One turning vector, and how many ticks it has turned
The counts run from 0 to 352.
[106 117 130 131 106 164 113 160  89 124 124 167  90 161 170 139 153 122
 115  82 157 127 121 136 120 178 118 145 139 123 178 163 112 170 134 162
 132 123 127 129 143 120  67 111 125 132 131 193 146 145]	312
[147 114 157  90 132 116 144 136  83 115 119 182  97 124 148 118 131  78
 127 108  90 106 164 118 110 118  88 153 155  89 162 149 139 146 152  90
  71 120 145 134 126 194 117 107 119 155 115 135  99 137]	81
[124 113 121  96 151 113 108 117 141 118  51 161 161 111  79 123  97 131
 130 155 114 173 112 126 158 112 172 116 117 122  86 109 106  75 142 144
 143 135  83 107  96 118 132 108 164  95 133  93 116 104]	180
[161 170  90 168 121 127 156 111 152 145 150  72 119 157 135 140 129 136
 155 157 145 123 135 152 122 147 146 131  96 132 157 156 124 170  85 144
 180 145 133 157 145 100 153  78 138 144 119 169 152 177]	237
[108 137 121 119 120 105 149 158 131 135  89 136 107 162 153 115 137 102
 157 151 102 124  98 141  87 107 131 108 128 155 144  93 162 148 117  42
  66 104 166 132 150 184 139 122 120 107 139 149 122 130]	68
[107  50 128  73 112 135 133 137 128 144 101  85 157 152 145 125 102 131
 142 157 150 131 106 113 118 122  89  94 145 152 122 169 138 137 153 129
 152 162 153 102 147  81 154 117 111  79 175 124 118 144]	339
[122 135 149 172  89 164  79 124 149 123 185 128  99 186 127  98 179 156
 129 119 119 157 149 139  85 135 124 123 129 135  73 114 126 114 116 129
 133  99 148 137 138 136 121 172 111 122 112 166 121 161]	128
[ 91 126 165 143 131 126 115  70  72 120 152 133 151  69 143 120 108 115
  97  81 145 156  87 138 160 120  87 170 138 103 150 139 121  95 121 149
 112 109 110 121 157 122 106 122 136 155 124 133 148  90]	16
[105 141  87 193 125 122 137  72 120 132 129 151 165 145 156 138 170 151
 123 159 128 122  81 153 129 113 148 119  80 129 132  53 121 121 133 124
 103 119 142 147 144  94 108 144 125 106 113 138  99  84]	305
[144 155 121 128 170 127 116  60 119  99 172 122 154 112 134 130  73 121
  79 127 153 131  98 130 125  98  99 157 122 104 117  83 116  82 103 131
 104 117 134 129 146 150 126 110 138 151 122  77 102  98]	12
[104 134 127 117 134  71 121 107 153 175  89  99  96  98 131 165 132 133
 147 195 123 101 101 138  90 127 168 118  69 143 165  97 130 133 147 110
  90 115 166 119 122 136 145 174 102 124 114 144 103 110]	55
[102 117 163 114 101 124  97 103  94  95 153 138  95 168 153 109 118  66
 141 140 114 164 124 131  85 126  62 137 168 116  96 154 157 107 118 109
 127 145 120 138 153 171  83 115 128 124 141 140 122 182]	86
[ 86 129 100 155  96 139 141  99 103 136 115 135 155 174 114 119 141 160
 139 105  92  90 150 100 156 140 109 139 144 157 143 135 113 135 125 125
 191 171 111  83 139 172 105 160 134 165 135 129 140 132]	107
[133 128 153 176 146 126 114 152 115 139 152 156  92  73  62 118 172 131
 140 103 118 117 100 113 146 109 152 137 144 118 129  92 102 111 130  69
  94  60 142 136 121 128 117 119 119 142  80 121 137 104]	202
[ 62 155 113 168 119 145 100 123 122  98 134 142 118 152 195 175 162 122
 117 129 123 133  93 144 113 149 134  98 142 145  81 106 145  83  99 146
 127 144  99 173 139 108  74 143 120 110 113 132 146 110]	300
[102 170 110 111 154 119 114 125 168  91  85 134 162 159 100 138  98 142
 110 119  94 112 143 104 111 122 116 102 178 158 135  77 125  99  97 108
  64 137 147 144  84 142 143 118 112 115  89 106 157 108]	277
[115 113 128 161  72 177 118 156  97 114 154 162 106 142 181 146 174 115
 107 114 184 148  97 175 144 134 140 124 118 112  96 134  83  93 145 111
 109 115 110 112 123 128 147 150 152 134 149 151 150  70]	137
[ 61 119 111 131 119 140 130 137 115 165 157 151  87 166 100 150 172 158
 146 136  67  94 110 112 129 126 143 131 135 159  91 130 143 127 128 139
 169 149  80  82 113 154  69 115 151 140 110 133 128 154]	111
[112 121 103  67 132 144 100 153 172 118  98 130 132 185 165 113 133 157
 111 143 146 157 116 145 108 146 146  92 129 159 118  96  98 131 133 162
  80 121 171 147 125  98  78 137  93  87 146 143 104 100]	314
[ 96  99 187 119 130 170 108 118  89  89 165 100 161  80 134 103 115 125
  91 109 150 170 134 130 150 116 107 111 182 114  96 136 150  80 111 124
 144 114  75 131 148  79 136 128 127 150 144 105 175 103]	192
[ 79 129  97 159 121 144 144 102 135 156 125 123 154  97 125 160 137 133
 107 131 166 135  81 116 156 163 124 126 101 163 170  90 163 138 124 174
 147 144 108  96 133  67 109 113 170  76 142 129 148 117]	33
[107 115 111 114 135 135 142 175 111 168 118 145  81 128 124 145 167 150
 136 127 131  97 117 118 125 176 172 125 135 163 189 141 127 200 161 143
 130 122 145 120 117 118  54 117 113 114 117 181 119 142]	311
[141 137 110 110 113 123 154 171 154 153 160 117  83 162 149 155 162 118
 154 160 102 125 142 170 117 128 155 121 112 117  65 187 130 156 125 145
 196 153  72 151 110 137 131 126 151 105 169 128 115 164]	153
[104 109 115 110 109 130 182 104 114 131 138 131 140 143 169 133 135 153
 166 148 138 109 136 162 106  92  97 144 121 113 148 168 107 167 174 144
 142 189 156 122 138 108 135 142  87 132 168 136  90 145]	334
[ 97  97 179 139  86 116 111  97 103 121 107 156 123 108 186 147 141 116
 106 134 158 150 115 163 113 155 134 141 105 110 179 140  98 108 149 155
  61 100 135 157 131  92 124 127 116 120 114 186 142 101]	58
[191 137 119 183 133 152  84 132  94 120 159 115 118 142 148 153 130 112
 116 121 164  91 116  91  90 181 110 113 131 151 133 111 164 148  80  92
 135 118 153 142 155 123 113 154 115 115  96 133 118 166]	303
[151  72 174 112 112 127 134 123  87 156  99 107 133  86 109 108 107 143
 150 174 167 151 125 133 154 115 133 144 101 106 161 182  87 142 178 127
 158 150 138 112 134  70 176 147 118 131 162 115 134 122]	163
[132 138 158 184 103 153  87 114  80 123 142 154 106 167 162 144 140 127
 111 108 184 116 110 113 111 165 136 152 109 126 171 122  73 136 122 108
 114 119 150 104 153 146 104 147 101 184 106 179 123 109]	308
[128  68 113  87 115 138 120 124  98 133 152 122 128 145 191 107 123  97
  84 169 139 112  74 134 116 104 131 112  95 125 123 107 138 141 130  90
 108  95 141 106 178 129 151 115 123 140 149 165  96 105]	322
[122 156  64  90 186 101 154 111 162 120 100 124 161  92  99 174 112 119
 111 121  89 114 125 132 146 120 138  93 134 148 118  97 152 112 120 150
 128 135 100 137 110 114 106  62 144 103  96  72 117 126]	9
[ 95 140 149 143 123 154 114 104 108 147 135 145 123 167 163 112 142 145
 134 158 192 141  67 140 101 117 136 139 100 138 140 103  75 123 156 115
  82 103 165 128 148 124  90 147  86 142 142 158 122  83]	309
[ 95  51 156 116 116 145  93 140  98 132 106  87 124 103 121 126 148 161
 115 124 144 125 144  89 143 175 139  88 135 160 134 134 140 141 155 154
 169 127 142  86 129  73 113 182 107 111 124 135 122 122]	126
[172 102 136 150 104 127  76  81  85  99 136 123 146 177 146 134 107  92
 110 129  88 123 139 107  93 144  76 123 163 138 120 144 123 101  84  91
 134 151 138 118 147 171 139 111 125 145 102 133 137 173]	90
[130 133 114  83 122 117 131 167 162 142 107  53 126 103 155 177  99 105
  88 119 120  89 147 119 118 186 144  74 151 160 139 125 189 139 118 147
 139 136 127 111 118 124 124 137 131 108 125 137 153 132]	47
[176 107 113 158  84 165 117 136 121 121 174 161 111 150 159  91 157 103
 111 119 176 171 135 143 132 158 121 149  93  94 123 120 143 139 137 144
 138  92 118 117 141 124 138 137 173  87 171 168 115 137]	141
[210 133 114 112 116 101  98 166 155  89  86 127 119 116 143 149 130  88
 110 133 101 156 139 149 127 139 150  95 121 114  49 134 124 102 106  94
 123 118 133 160 112 142 192 143 109 118 111 132  89 128]	156
[145 152 138 181  90 105 101  77 100 132 145 117 132 132 206 157 124 113
  87 120 146  87 107 151  95 162 119 155  91 105 160 132 121 108 104 133
 122 124 135 133 139 149 165 158 133 154 123 177 144 111]	53
[172 120 123 189  85 174 104 158 117  96 163 119 118 192 150 134 165 153
  96  87 144  79 153 148 104 150 140 129 143 139 101 126  95 122 103  99
 116 125 147 129 136 144 175 153 117 164  90 152 150 110]	132
[107 180 136 165 100 112 117 113 153 129 139 152 109 146 143 111 154 153
 102  54 119 122 133 145 124 145 120 170 127 112 161 104 108 112 119 159
  72  85 126 143 121 205 105 147 110 160 113 193 149  99]	40
[ 91 185 137 107 123  92 146  72 156 152 113 101 126 162 145  99  89 128
 151 160 105 143 111 148 113  82 121 163 124 112 125 129 107 118 112 148
 131 154 120 153 137 176 162 121 111 181 142 148 138 127]	254
[142 104 124  92 143 153  60 147 124 102 159 147 115 143 109 147 136 134
  77 115 104 122 134  87 104 165 135  96 150 151  66  83 115  95 112 128
  97  92 117  97  93 153 111 136 137 121  80 123 110 107]	114
[115 169  95 156  95 106 167 138 155 113  85 116 145 184 174 148 126 127
 150 124 115 102 169 152 113 157 122 108 130 143 157 157 117 153 125 131
 147 189 143 143 122 168 139 139 129 135 166 139 147 149]	65
[ 65 126 209 132  99 135  95  82  91 115 117 132 151 138 131 104  95 112
 130  99 150 179 111 124 128 139  78 166 167 121 159 129 109  88 117 139
 105 130 118 124 138 121 115 107 115 143 129 153 180 134]	271
